A single turn carries every row of the set below to another of its rows. Some are shown first; where does it send the rows asked next?
Q453: [ 21  14   6  -3  30  14  28  13   6 -17  39   9 -22  -6   7   8]
Q897: [  3 -17 -11  12  -1   8  -6  34  13 -21  15  13 -15 -26  12  23]
Q446: [ 12   1  10  21  17   4  17  26  10 -34  28  -1 -17   0  13 -11]
Q624: [  5 -15  -4  11   2   7  -6  33  10 -28  20  13  -9 -31  12  21]
Q802: [ 37   1 -13  -9  20  12  -6  24  17 -32  26 -16  -8 -26  10  11]
Q831: [  7  -9  -5  21   9   6  13  29  13 -21  19  -6 -27  13  11 -10]
Q605: [ 17   9   5  -1  30  11 -34  32  15  -6  20   7 -16 -11  13   5]
Q748: [ 34  -8 -24 -10  13  15 -10  26  18 -22  20 -20 -15 -16   8  11]
Q49: [ 12  -9  -8 -23   6   7   6  12  30 -16  48  15 -24   3  17   3]
Q305: [ 17   6   4  -1  30  12 -35  33  14  -5  20   5 -16 -10  12   4]
Q22: [ 15  -3 -16  -2  16  19  19  18  11   2  27   2 -35  13   4   8]
Q856: [ 35  15  -9  -7  26  11   0  21  23 -31  16  -6 -10 -27  15  19]
Q392: [ 30   0 -29  -7  14  15  -5  26  26 -14   7 -13 -22 -11  13  20]
Q512: [ 31  14 -19  -6  23  12   2  22  29 -19   5  -5 -19 -17  17  25]
Q348: [ 23  -3   2  -6  24  17  20  16  -1 -18  50  -2 -18  -5   1  -2]
Q627: [ 16   9   4  -1  30  11 -33  32  16  -5  19   7 -17 -10  13   6]
Q992: [  4 -10  -4  12   4   6  -3  32  13 -26  16  16 -11 -31  14  25]
Q48: [ 13  -1  -2 -22  10   6   9  10  31 -19  47  20 -22  -1  19   5]
Q597: [  3 -19  -9  11   1   8  -8  34  10 -25  19  12 -11 -29  11  21]
Q811: [ 10  -6  -8 -21   6   7   8  12  33 -14  43  19 -26   5  19   6]
Q431: [  9   9   8  22  18   3  22  26  15 -29  18   5 -23   4  16  -4]
Q9: [  3 -12  -9  12   2   7  -5  33  14 -21  12  16 -14 -26  14  26]
Q861: [ 16   7   3  -1  29  12 -34  33  15  -3  18   7 -17  -9  13   6]
Q375: [ 16  14  -6  -2  25  16  29  15  13  -4  25  12 -32   5   9  14]
Q88: [ 19 -13 -12  -6  15  19  15  18   2  -7  43  -8 -27   6   0  -1]
Q778: [  7   2  -1  23  12   5  19  28  18 -21  14   3 -29  12  15  -4]
Q380: [ 11   1  -6 -21   8   6  11  11  33 -16  44  21 -25   3  21   7]
Q42: [ 16   5   2  -2  28  11 -35  32  15  -4  19   5 -17 -10  12   5]
Q342: [ 13  -6  -3 -23   8   7   8  12  30 -20  51  16 -20   0  18   3]
Q187: [ 11  -9   3  19  12   5  12  28   8 -29  29  -7 -20   6   9 -15]

Q811 moves to Q49
Q392 moves to Q748
Q446 moves to Q431
Now find these:
Q992 moves to Q9
Q88 moves to Q348

